In the data rows, the value 128 means zero.
Some points, one per row:
[166 120  83 151 116 110 190 113  97 169 101 126]
[146 152 138 100 120  96 140  99 151 124 156 129]
[158 128 121 125 143 121 117 128 136 113 130 133]
[118 131 167  96  95 102 102  72 176 114 117 152]
[126 135 144 102  94 105 136  95 149 126 154 135]
[145 164 156  54 130  58 151  60 165 166 169 120]
[ 64  95 154 152  97 184 127 184 112 130  87 151]
[146 186 127 142 117 141 111 123 124 120 143 105]
[130 127 129 137 110 134 129 140 134 110 121 126]
[108 121 134 136 120 132 113 135 133 133 117 135]
[112 136 154 137 110 142 138 158 129 111 116 142]
[143 127 105 108 123 108 145 111 116 142 150 134]
[144 151 120 125 151 134 128 135 115 111 139 118]
[120 174 103 138 112 155 130 116 122 127 140 119]
[183 162 157 115 110 109 127 117 152 106 116  96]
Then 16 other points, each followed by its number:
[ 88  85 135 165 116 140 125 148 114 128 117 152] 0
[127 126 152 104 224 186 113 135 150 114 109  63] 1
[107 127 138 130 129 137 121 147 123 146 113 142] 2
[147 128 115 138 121 119 133 135 113 120 135 135] 3
[129 141 146 116 108 107 117 110 153 117 143 142] 4
[115 131 137 140 142 137 114 155 130 131 100 135] 5
[103  69 105 188 110 139 115 133 117 118 101 121] 6
[151 145 135 104 105  92 105  92 158 107 156 117] 7
[126 119 163  62  92  83 116  58 174 204 118 147] 8
[124 125 125 132 131 130 122 138 128 131 123 134] 9
[113  98 128 153 108 129 121 130 119 122 125 140] 10
[123 153 144  91 111  96 138  98 146 136 156 141] 11
[131 122 140 125 162 148 112 123 141 109 125  92] 12
[163 142 110 121 150 114 119 127 122 105 157 126] 13
[137 167 127 101 113 102 136 100 143 132 149 137] 14
[105 139 142 166 115 134 130 157 119 116 123 155] 15
Which two of these numbered points are nearest to each point below, looking only along the 4 directions in which the first points spread most? Their numbers follow each, nearest first.
[135 134  91 122 192 156 111 146 148 115 127  94] > 1 12
[147 144 137 107 129  99 116  96 151 102 155 123] > 7 14
[120 106 103 162 138 141 152 149  77 137 123 143] > 6 10
[ 99  99 152 115 143 124 100 119 174 140  75 131] > 10 2
[136 130 138 117 120 111 119 118 156 109 153 126] > 4 7
[ 96 117 132 137 106 184 106 142  92 119 140 120] > 15 2
[195 162  88 122 228 115 105 125 102 109 176 108] > 13 3
[208 126  56  88 211  91 194 123  84 194 160 112] > 13 3
[103 116 144 140 105 154 126 159 117 123 107 138] > 15 5
[105 125 144 138 125 136 112 141 133 134 114 140] > 2 5
